In the data rows, the value 128 means zero.
Here are some points, one per row:
[113 100 144  68 132 113  98  86 184  82 137 123 164 108 103 142 180  58  98 123 166 186 148  95 196 173 147  56 136 104 144  75 121 143 133 160 224  75 135 117 127  75  94 147  73  94 168  95 114 157  80  75 105  43 112 123 111 115 178  94 205 175 147 136]
[111 106 149 178  69 151 175 118 104 115 164 104 133 248 151  86 118 140 111  86 152 127 163 154 205 191 162  84 172  50 197 151 136 177  83  82 169 146 123  85  94 160  98 112 174  48 172 189 101 140 161 134 136 131 130 173 162  98 109 107  88 113 145  90]
[125 156 167 129  99  93 105  87 125 120  71 159 108  84 127  70  98  95 151  63 209 127 190 103 116  92 140 103  42 175 156  77 122  98  92 116 119 184 124 121  84 156 110 152  60 143 108 159 101  66 229 126  97 163 146 114 138 144  89 116 101 208 125  84]
[ 82 111 141 102 103  71 136 156 180  81 140 140 162 167 123 182  97 160 120 166  85 139  52 101 138  69  83 118 164 121 124  65 131  45  44  99 151  95 118 245 107 192 109 164 152 130 126 134 134 122 192 148 109  99 163 169 149  93 140 186 157 157 173 138]
[ 61 136 105 148 228 161 109 131  84  89  78  78  97 166 108  80 166 125 210 100 112 149  75 185 175 110 145 204 120 167 209 149 110  72 125 113 102 160 157 186 226  92  88  73 104  92 250  58 135 144 125 118 145 125 145 151 158  96 103 155 128 134 121 146]
[142 134  96 125 145 170 151 107 193  86  99 185 131 120 134 146  74 214 178 127 148  98 144 149 153  96 131 172 178 100 127 203 189 145 140 115 202  93  90 127 207 128 177 228 136 157 207 108 172 125 162 190 150 186  98  61 132 184 203  86 120 184 178 121]
[138  88  90 109 188 126 214 187  93 121 150 184 114  95  97 108 164 161  71 111 238  84 104 145 132 162  92 168  51 116 140 143 134 114 105 100  85 100 127 147 156 105 178 229 109 167 152 154 132 120 123  93 170  28 123 102 103  63 147  93 126  91  75  95]
[161  95 202 141  99 111 153 102 149 152  84  60 102 152 119 114 129 221 189 109  86 193 104  92 183 174 130 151  92  96  98 250 183 102 111  98 137 135 159  93 196  81 227 167  91 163 120 136 129  87  96  94  65 116  97 141 142 161 152 143 136 169 159 115]
[156 139 198 187 148  74 131 157 141 159  84 119 153  43 153  72 102 137  80  73  68 114 163 151 136 105 121 104  91  96 106 128 105 191 147  79 130 131 136 255  85  73 108 129 155  68 126  79 126 180 134 202 144 103  68 177 119 171 142  77 150 120  61 129]
[ 87 164  90 126  14 114 106 109 115 128  58  69 138 103 195 142 113 101  86 137 165 114 107 125 154  87 143 108 125 142 161 133 120 157 218 102 121  57  51 147 144  59 185 102 105 162 111 156 117 132 179  81 156 133 150 167 131  92 177 176 107  71 127 107]
[155  63  80 245 134 181 106 159  72 146 172 191 187  74 133 126 120 189 141 159  93 187 230 100 141 116 128  92  82 131 195 118 124 117 165 191 145 145 161 149 126 157 122 158 187 139  91  40  83 129 167  81 100 126 137 158 135 100 150 227 122 123  95 106]
[ 93 183  57 128 254 107 169 113 114  82 149  81 135  74 185 125 143 184 132 106 101 133 129  69 110 141 170  63 118  77  91 121 107  99  99  95 149 118  50 104 136 200 184  81  81 132 108 138  77  88  97 129 136  89  76  98 156 155 115 123 123 164  61 152]
[ 95 175 146 102  81 122 130 140  86  99 136 115 140 111 111 143 121  94 118 104 145 104 124 131 170 144 123 203 182 149 144 114 177 138 149 133 106 242 137  71  60 149 190 145 119 128 120  45  87  83 128 208  61 114 160 129 131  91 206 130 166  83  83 215]
[108  84  41 137 103 158 112 165 147 118  94 145  54 184 172  81 152 115 110 110  75 109 109  78 121 176  88 143  88 123 120 149  55 167 133 171 144 146 111 149  15 119 134 135 134 192 143  89 170 140 136  97  95 120 150 108 156 191 155  72  82 132 188 202]
[212 121 162 137 127 132 158  64  97  66  88 130  75  35 139 165  87  67 167 182 157 126  78 104 181 154 117 135 120  84 140 106  79 161 126 112  81 113 151  85 136 172  94  79 198 128  69 122 201 146 103  99 171 164 207 130 151 136 114  78 122 162 108 138]
[138  98 117 212 175 117 183 139 179 106 183  25 133  93  79 151  81  71 142 160  62  54 137  67 137 116 159 133 107 107 139  79 126 127 111 195  90 138 117 105 155 106 145 178 108 138 175 225 193  71 145 159 122 168  68 133 116 114 109 132 148  60  80 124]
[136 121 166  86 134 190 115 110 115 183 185  23 152 121 169 135 116 185 178 136 132  75 103 160  90 111  52 119  86 140 183  97 176 157 166  73 142 103 110 113  40 116  94  90 146 118 170 118 160  48 162 104 113  59 167 103  85 159 147 130 153 150 155 132]
[134 171  80  96 107  88  84 119 155 165 179 109 179  82  89 117 123  97  91 206 157  85 148 129 107 217  53  96 127 147 104 218 155  95 150  78 141 146 181 145 119 110 108  74 115 111 125 100 116 125 164 163 186 209 143  95 200  44 116 143 102 170 121 134]
[174 200 161 173  94 164 155 107 141 131 175 169  35 171  94 133 245 111 122 110 100 190 140 151  70  59  82 104 144 112 129  94 142  60 123  97  71 104 134  81 115 107 100  90 131 194 115  97 156 125 177 115 166 158  34 153 120 100 179 110 109 153 120 163]
[118 103  71  81 127 175 116 171 145  52 114 110 108 161  79 118 116 148  91 154 115 216  94 150 177 111 127 157  71 169  44  65 137 111 155  83 157 122 145  88  68  79  90 135 124 122  90 142  86  86 121 140 143 255 152  72 134 179 102 126 168  84  85 102]
[158 152 132  99  93 211 105 111 159 103 156 206 149 158 124  92 107  81 131 166 116 113  63 147  82 133 147 122 165  99 116 103 154 210  85  71 151 194 150 157 150 108 208  77  77 142  99 107 203 115 157  96  86 115 132 167 156 148  54 174 115 117  42 105]
[ 60 120 129 160 237  86 167  63 193 153 144 150  57 118  34  75  94 111 141 182 114 136 126 159  29 128 117 138 125  71 114 144 157 168 197 103 124 139  98 103 105 127 167 180 124  71 126 169  83 189 105  83 113 108 167 134  75 121 153 146 124 141 100 168]
[121 122 101 149 128 100 176 185  79 115 112 154 122 148 210 167 123 121 151 220 177 190 125 141 103 117 105 133 143 174 144 151 122 136 112 179 124 161  50  89  95   0 104 123 110  76  86 156 152 158  90 182 134 107 136 136 158 125  64 138  99 219 101 153]
[144 133 130 148  92 136 107 163  94 128 118 115 183 116  45 144 217 102 182 112 147 179 160  76  75 107 182  98 137 116 144 149 136 150 125 129 173 118 119 240 127 122 219  96 226 113 101 182 126  71  64 213 154 108 166  94  99 132 152  71 103 103 155 147]
[207 223  85 100 125 107 112 177 130 147 150  82 128 172  75 102 101 107 193  49 120 180 113 131  86 180  84 210 152 138 132 114  74 124 112 186 136  48 103 114 161 174 129 105 128  59  95 109 145 203 217 116 159  95 137 152 126 157 135 170 167 113  87  82]
[149 178 199 105 187 133 102 180 176 126 101 159  79 129 110 240 151  95  57 117 126 148 118  84 163 144  86 126 151 105 131 170 120  93 186 170 108 123 133 121 125 194 100 120 105 114 202 137 127  72 136 138 126  99 163 175  99 181  94 230  19 109 160  66]
[113  85 134  92 149 101 103  94  57 167 124 183  27 152 196 112 135  73 153 122  58  82 164 209 186 170  78  98 114 100  81  40 182 103  66 160 175 126 105 155 141  97 177  77 160 134 139 168 101 115  82 173 147 145 168 117  97  96 197 136 169 110 120  79]
[137  12 171 132 193 138 137 155 124 152 131 139 198 176 163 122 110  66 159  55 146 151 155  98 107 177 122 172 208 175  76 132 125 175 147  45  70 131 109 181 129 142 100 117 138 110  76 112 130  64  72  91 129 128  53 105  90  87 196 133  97 162  99 134]
[143 112 159  78 136 151  89 141 144 158 129 101 113  88 127 130 178 186 170 154 191 105 142 105 124  70 105 106 170 134  73 133 116 154  50 202 121 126  95 148  69 146 119 142  76  63 147 130 152 175 103  61  99 238 136 123 188  72 145 109  70  38  92 128]
[121 118  76  91  94  71 115  92  49 128 172 180 163  71 104  83 134  98 127 120  92 146 149 125 153  70  84 115 195 174 138 159 106 100 125  77 124 117 150  55 119 170 102 208  95 143 206 204 211 125  31 119 140 122 104 202 121 233 140 177 123  99 184 128]
[154 115 146 136  87  41  93 232 118 195 167 133  96 163 152 217 112 208 170 176 133 125 118 104 106 154 225 108 116 176 122 104 108 131 169  93 153 169 210 119 159 185  99  86  46 190 179 165 119 243 141 153 140 165 138 129  33 157 190  54 116 144  94 125]
[156 123 152 136 148 123 142 117  91  95 117 112 190 137 164 113 164 127  89 108 107 148 132 198 130  96 111  84 130 152  50 137 125  76 255 169 148 229 115 147 203 147 108 124 210 103 112 198 177 169 180  96  55  78 147  63 122 107 111 109 140  85 105 195]
[177 110 107 148 104 115 200  84  87  87  86  66 129 143 119 152  99 109  69 136 116  68 196 125  47 160 124 180 196 126 112  79 137  52 132  97 174 134 141 174 123 114 135 128 114 101 144  89  71 156  54  62  98 133 110 136  87 114  31  84  97 100 191  89]
[ 45 108 194 182 135 105 168 170 157 107 201 102 132 120  92 121 100 167  55  34 127 105 133 192 130 140 139 100 125 167 153 145 180 137  99 185 155  78 111 107 150 131 145  54 126 166  47  77 193 127  87  89 132 182 207 111 142 125  96  95 102 133 175 133]
[148 200 160 100 127 139  80  88 113 127 223 129 123 168 158  93 147 103 135 151  98  51 115 133 184 101 202 166 115 158  79 167  94 113  98 136 135 115 108 154 135  73  97 208 146 166  82  82  56 112 121 110 181 101 161 159 109 168 116 125  85 141 164 171]
[ 52 134 174 172 139 231  12  95  96  91 106 134  90 139 118 103  85 144  95 162 151  99 114  99 115 140 129  93 137 191  36 130  50 123 135 151 114  72 161  64 126 136 167 136 141 125 116 127 150 156 124 215 128  74  86 134 135  83 128 111 146 147 176  73]
[124 117 115 129 107  92  70 104  64 210  97 108 155 174  99 198 197 154  54  86 130 108  79  83 122 112 150 145  69 123 130  90 144 211  78 137  87 199  99  85 183 166 149 162 126  74 129  99 138 209 139 111 170 180  95  90  81 161  50 164 200 162 188 155]
[198 110 108 156  99 131  61 122 154  91 146 147  94  96 131 142 101 181 183  63 161 115  36 199 138 142  97 103 185  84 185 118 101 108 157 171 124 143 145 139  86 115 111 133 104 161  86 149  45 121 110 138 141 132  38  98 106 117  61 149 156  93 196 140]
[135 157 109 158 125 134 135 110 191 209 120 122 173 102 198  86 142  92  66 172 136 181  88 144  64  88 134 153 133  95 159 110  12 118  57  95 145 165 130  74 173 111  85 121 134 153 128 130  96 104 101 163  70 166 204  93 169  81 163 152 153 105 161  63]
[140 131 160 107 153 122 172  85 167 119  98 230 255 195 112 120 158 154 137 167  64  90 179 127 147 126 148 178  85 118 207 180  88 105 199 195  58  72  75 111  77 119 144  95 135 156 123 156 119 140 143 140 144 163 146 137  87  80  88 101 186 102 114 122]
[ 89 177  84  87 129 128 201 129 130 113  63 112 154 131 134 105 132  92 161 177 113  98 104 139 156 118 191  78 103 175 131 155 204 161  91 159 112 121 184 107 116 130  62 133 158 128  42  80 152 153 127 151 124  95  58 113  71 141 174 189  89 104 195  89]
[ 46 164 130  68 106 134 146 147  65 142 126 166  99  86 142 146  75 104 147 139 153 211 172 107  70 133 129 150 108  33  94 198 121 149 101 167  97 100 171 134 155 160  63 112 113 155 146 121 132  59 182  91 131 129  89 158 137  87  53 101 185  79 172 193]
[101  92 107 105 116 174 121 145 196 245  76 109 127 123 102 245 122 133 103 105 162  94 186 181 122  98 222 174 156 168 130 115 140  91  91 141 134 156 250 114 123 167 120 109 166 202 121 216  82 178 127 107 199  67 117 150 191 236 131 110 153 175  85 127]
[175  92 107  87  62 112 112 116 179 143 127 176  92 136 162  88 102 152 119 138 128  96 121  89  99 125 127  92 116 174 146  76 209 168 180 123  22  41 104 100 208 161  87 119 171 102 152  86  80 104  57 175  62 116 146 100 226 137  79 102 128 146  69 138]
There is one direction along which these points spread out most. Take the direction at right angles to it along which they spread out most. Then take the direction at right angles to both along which they spread out most. Go by this last direction. For each point below, how far along it does it lie, from 0 to 99? The average is 50, and the first point in the table lies past the average. One standard deviation of the points above along it is 16.
[149 178 199 105 187 133 102 180 176 126 101 159  79 129 110 240 151  95  57 117 126 148 118  84 163 144  86 126 151 105 131 170 120  93 186 170 108 123 133 121 125 194 100 120 105 114 202 137 127  72 136 138 126  99 163 175  99 181  94 230  19 109 160  66] 78
[135 157 109 158 125 134 135 110 191 209 120 122 173 102 198  86 142  92  66 172 136 181  88 144  64  88 134 153 133  95 159 110  12 118  57  95 145 165 130  74 173 111  85 121 134 153 128 130  96 104 101 163  70 166 204  93 169  81 163 152 153 105 161  63] 46
[158 152 132  99  93 211 105 111 159 103 156 206 149 158 124  92 107  81 131 166 116 113  63 147  82 133 147 122 165  99 116 103 154 210  85  71 151 194 150 157 150 108 208  77  77 142  99 107 203 115 157  96  86 115 132 167 156 148  54 174 115 117  42 105] 50
[108  84  41 137 103 158 112 165 147 118  94 145  54 184 172  81 152 115 110 110  75 109 109  78 121 176  88 143  88 123 120 149  55 167 133 171 144 146 111 149  15 119 134 135 134 192 143  89 170 140 136  97  95 120 150 108 156 191 155  72  82 132 188 202] 57
[ 45 108 194 182 135 105 168 170 157 107 201 102 132 120  92 121 100 167  55  34 127 105 133 192 130 140 139 100 125 167 153 145 180 137  99 185 155  78 111 107 150 131 145  54 126 166  47  77 193 127  87  89 132 182 207 111 142 125  96  95 102 133 175 133] 42
[ 89 177  84  87 129 128 201 129 130 113  63 112 154 131 134 105 132  92 161 177 113  98 104 139 156 118 191  78 103 175 131 155 204 161  91 159 112 121 184 107 116 130  62 133 158 128  42  80 152 153 127 151 124  95  58 113  71 141 174 189  89 104 195  89] 57
[138  88  90 109 188 126 214 187  93 121 150 184 114  95  97 108 164 161  71 111 238  84 104 145 132 162  92 168  51 116 140 143 134 114 105 100  85 100 127 147 156 105 178 229 109 167 152 154 132 120 123  93 170  28 123 102 103  63 147  93 126  91  75  95] 59
[156 139 198 187 148  74 131 157 141 159  84 119 153  43 153  72 102 137  80  73  68 114 163 151 136 105 121 104  91  96 106 128 105 191 147  79 130 131 136 255  85  73 108 129 155  68 126  79 126 180 134 202 144 103  68 177 119 171 142  77 150 120  61 129] 16
[111 106 149 178  69 151 175 118 104 115 164 104 133 248 151  86 118 140 111  86 152 127 163 154 205 191 162  84 172  50 197 151 136 177  83  82 169 146 123  85  94 160  98 112 174  48 172 189 101 140 161 134 136 131 130 173 162  98 109 107  88 113 145  90] 47
[177 110 107 148 104 115 200  84  87  87  86  66 129 143 119 152  99 109  69 136 116  68 196 125  47 160 124 180 196 126 112  79 137  52 132  97 174 134 141 174 123 114 135 128 114 101 144  89  71 156  54  62  98 133 110 136  87 114  31  84  97 100 191  89] 41
[144 133 130 148  92 136 107 163  94 128 118 115 183 116  45 144 217 102 182 112 147 179 160  76  75 107 182  98 137 116 144 149 136 150 125 129 173 118 119 240 127 122 219  96 226 113 101 182 126  71  64 213 154 108 166  94  99 132 152  71 103 103 155 147] 25
[101  92 107 105 116 174 121 145 196 245  76 109 127 123 102 245 122 133 103 105 162  94 186 181 122  98 222 174 156 168 130 115 140  91  91 141 134 156 250 114 123 167 120 109 166 202 121 216  82 178 127 107 199  67 117 150 191 236 131 110 153 175  85 127] 27
[124 117 115 129 107  92  70 104  64 210  97 108 155 174  99 198 197 154  54  86 130 108  79  83 122 112 150 145  69 123 130  90 144 211  78 137  87 199  99  85 183 166 149 162 126  74 129  99 138 209 139 111 170 180  95  90  81 161  50 164 200 162 188 155] 37
[ 87 164  90 126  14 114 106 109 115 128  58  69 138 103 195 142 113 101  86 137 165 114 107 125 154  87 143 108 125 142 161 133 120 157 218 102 121  57  51 147 144  59 185 102 105 162 111 156 117 132 179  81 156 133 150 167 131  92 177 176 107  71 127 107] 49
[125 156 167 129  99  93 105  87 125 120  71 159 108  84 127  70  98  95 151  63 209 127 190 103 116  92 140 103  42 175 156  77 122  98  92 116 119 184 124 121  84 156 110 152  60 143 108 159 101  66 229 126  97 163 146 114 138 144  89 116 101 208 125  84] 48
[143 112 159  78 136 151  89 141 144 158 129 101 113  88 127 130 178 186 170 154 191 105 142 105 124  70 105 106 170 134  73 133 116 154  50 202 121 126  95 148  69 146 119 142  76  63 147 130 152 175 103  61  99 238 136 123 188  72 145 109  70  38  92 128] 48
